In the data rows, the value 128 means zero.
Here are some points:
[114, 110, 137, 131, 185, 125, 119, 164, 59, 116, 162, 115, 149, 187, 113, 134, 138, 101, 132, 118]
[136, 126, 135, 119, 120, 154, 131, 137, 161, 102, 123, 126, 156, 87, 83, 110, 126, 109, 139, 169]
[134, 149, 155, 126, 165, 128, 98, 107, 118, 135, 135, 154, 113, 100, 141, 140, 133, 120, 126, 173]
[141, 158, 155, 136, 148, 136, 165, 115, 113, 132, 97, 151, 111, 113, 123, 124, 147, 146, 110, 159]
[88, 37, 87, 123, 74, 95, 66, 143, 205, 74, 153, 88, 147, 54, 72, 118, 77, 143, 69, 105]
[139, 139, 100, 91, 92, 140, 208, 89, 57, 64, 98, 118, 128, 200, 123, 128, 114, 102, 252, 92]
[132, 123, 142, 85, 115, 90, 107, 138, 178, 119, 129, 115, 133, 116, 81, 128, 127, 127, 96, 105]
[102, 94, 124, 107, 97, 117, 63, 121, 218, 42, 146, 113, 150, 49, 72, 104, 85, 120, 74, 122]
[171, 123, 151, 87, 122, 127, 138, 115, 137, 127, 132, 116, 176, 116, 103, 127, 151, 88, 182, 165]
[80, 102, 104, 124, 95, 101, 68, 186, 191, 145, 183, 77, 87, 73, 95, 124, 69, 184, 42, 93]
[114, 96, 124, 143, 124, 128, 95, 135, 130, 134, 100, 140, 99, 129, 87, 131, 125, 157, 96, 113]
[114, 103, 148, 124, 142, 148, 115, 149, 142, 126, 125, 137, 127, 161, 169, 115, 145, 132, 174, 123]
[96, 144, 134, 162, 143, 130, 88, 181, 98, 147, 170, 130, 104, 124, 189, 137, 116, 152, 67, 126]
[110, 151, 148, 115, 163, 124, 158, 86, 147, 133, 111, 154, 118, 116, 118, 124, 161, 104, 155, 115]
[142, 136, 137, 102, 119, 132, 132, 141, 128, 152, 128, 139, 121, 126, 152, 133, 118, 124, 149, 157]
[106, 105, 142, 133, 126, 114, 113, 126, 189, 131, 139, 123, 97, 121, 143, 123, 126, 173, 94, 98]
[106, 164, 133, 143, 113, 141, 116, 116, 140, 137, 137, 128, 85, 110, 146, 129, 121, 139, 157, 147]
[113, 140, 101, 80, 79, 145, 174, 63, 14, 98, 28, 117, 79, 251, 130, 111, 137, 62, 255, 90]
[133, 142, 130, 115, 136, 133, 139, 114, 123, 148, 133, 127, 132, 166, 139, 135, 111, 111, 146, 113]
[108, 123, 154, 135, 138, 113, 117, 149, 195, 128, 146, 108, 130, 117, 121, 147, 121, 147, 93, 109]
Here are 12 more points, each followed by its number:
[133, 126, 123, 134, 107, 120, 130, 133, 132, 167, 135, 136, 106, 153, 120, 139, 137, 132, 142, 123] 0
[123, 101, 119, 130, 91, 95, 92, 147, 154, 151, 142, 76, 131, 168, 90, 111, 109, 124, 107, 108] 1
[135, 176, 125, 131, 140, 145, 142, 121, 115, 133, 119, 145, 123, 183, 137, 142, 160, 115, 151, 133] 2
[111, 108, 135, 129, 131, 137, 86, 142, 145, 115, 151, 117, 161, 147, 110, 123, 142, 121, 93, 128] 3
[74, 76, 75, 95, 81, 66, 53, 132, 197, 125, 120, 107, 97, 34, 91, 97, 65, 143, 2, 91] 4
[127, 157, 187, 134, 135, 117, 121, 159, 118, 114, 123, 120, 104, 157, 155, 150, 137, 123, 106, 111] 5
[136, 167, 117, 111, 151, 135, 119, 163, 117, 146, 135, 128, 127, 148, 127, 133, 140, 145, 114, 116] 6
[151, 126, 124, 141, 117, 140, 92, 128, 132, 118, 105, 135, 115, 140, 138, 139, 140, 128, 166, 143] 7
[126, 120, 106, 107, 95, 145, 132, 122, 138, 102, 85, 118, 184, 106, 112, 114, 126, 115, 221, 163] 8
[126, 101, 136, 118, 127, 99, 122, 141, 194, 167, 153, 128, 133, 145, 108, 134, 120, 155, 104, 111] 9
[81, 62, 67, 106, 77, 69, 72, 150, 211, 124, 160, 58, 94, 67, 85, 101, 59, 157, 26, 45] 10
[122, 179, 148, 138, 143, 136, 155, 98, 101, 113, 106, 141, 95, 176, 169, 126, 145, 142, 194, 135] 11
Which of these numbered points is nearest to each point below by angle, seen from the average point of the first points? Its number follows each.
[136, 145, 126, 158, 135, 106, 101, 123, 138, 135, 175, 137, 185, 96, 133, 151, 118, 144, 74, 132] > 3
[123, 111, 117, 137, 139, 121, 109, 143, 131, 150, 161, 135, 155, 98, 105, 130, 130, 152, 98, 122] > 3
[92, 69, 87, 122, 72, 91, 61, 104, 214, 182, 143, 166, 118, 82, 70, 112, 103, 111, 80, 88] > 4
[135, 147, 127, 114, 115, 155, 174, 77, 109, 120, 105, 138, 169, 135, 97, 99, 160, 96, 162, 181] > 8
[158, 151, 145, 117, 117, 154, 162, 106, 120, 115, 127, 149, 142, 127, 124, 154, 152, 134, 145, 130] > 2
[141, 131, 149, 127, 108, 118, 128, 138, 134, 128, 141, 132, 119, 139, 121, 125, 153, 122, 142, 138] > 0
[122, 127, 133, 137, 128, 147, 184, 100, 8, 91, 72, 124, 120, 156, 136, 111, 147, 119, 223, 126] > 11
[108, 101, 120, 114, 136, 127, 139, 138, 97, 165, 103, 106, 148, 135, 141, 141, 175, 90, 206, 139] > 8
[124, 117, 128, 109, 104, 111, 101, 130, 178, 101, 149, 133, 163, 67, 92, 143, 115, 139, 63, 115] > 4
[135, 169, 130, 136, 139, 123, 123, 150, 152, 118, 160, 127, 140, 148, 130, 129, 131, 142, 123, 136] > 6
[120, 118, 151, 148, 135, 118, 118, 161, 153, 130, 135, 125, 126, 148, 134, 138, 138, 129, 126, 112] > 5
[107, 139, 117, 145, 146, 143, 95, 161, 146, 138, 151, 135, 141, 102, 149, 147, 101, 124, 98, 135] > 3
[155, 134, 167, 169, 135, 142, 82, 140, 117, 108, 146, 135, 139, 146, 136, 150, 143, 95, 164, 101] > 7
[133, 114, 161, 182, 99, 124, 160, 135, 97, 99, 155, 151, 99, 161, 159, 145, 123, 147, 108, 123] > 5
[155, 156, 116, 139, 180, 156, 163, 129, 117, 149, 155, 115, 113, 121, 138, 137, 122, 137, 109, 123] > 6
[131, 121, 129, 130, 111, 58, 118, 136, 143, 128, 148, 86, 112, 202, 122, 117, 110, 160, 122, 106] > 1
[120, 146, 147, 150, 78, 131, 138, 165, 143, 134, 86, 150, 131, 113, 147, 131, 113, 153, 148, 118] > 7
[118, 145, 148, 104, 157, 125, 156, 156, 104, 130, 109, 137, 96, 144, 186, 109, 142, 151, 165, 102] > 11
[159, 146, 138, 109, 145, 146, 176, 113, 86, 120, 84, 164, 183, 123, 133, 140, 160, 113, 196, 148] > 8
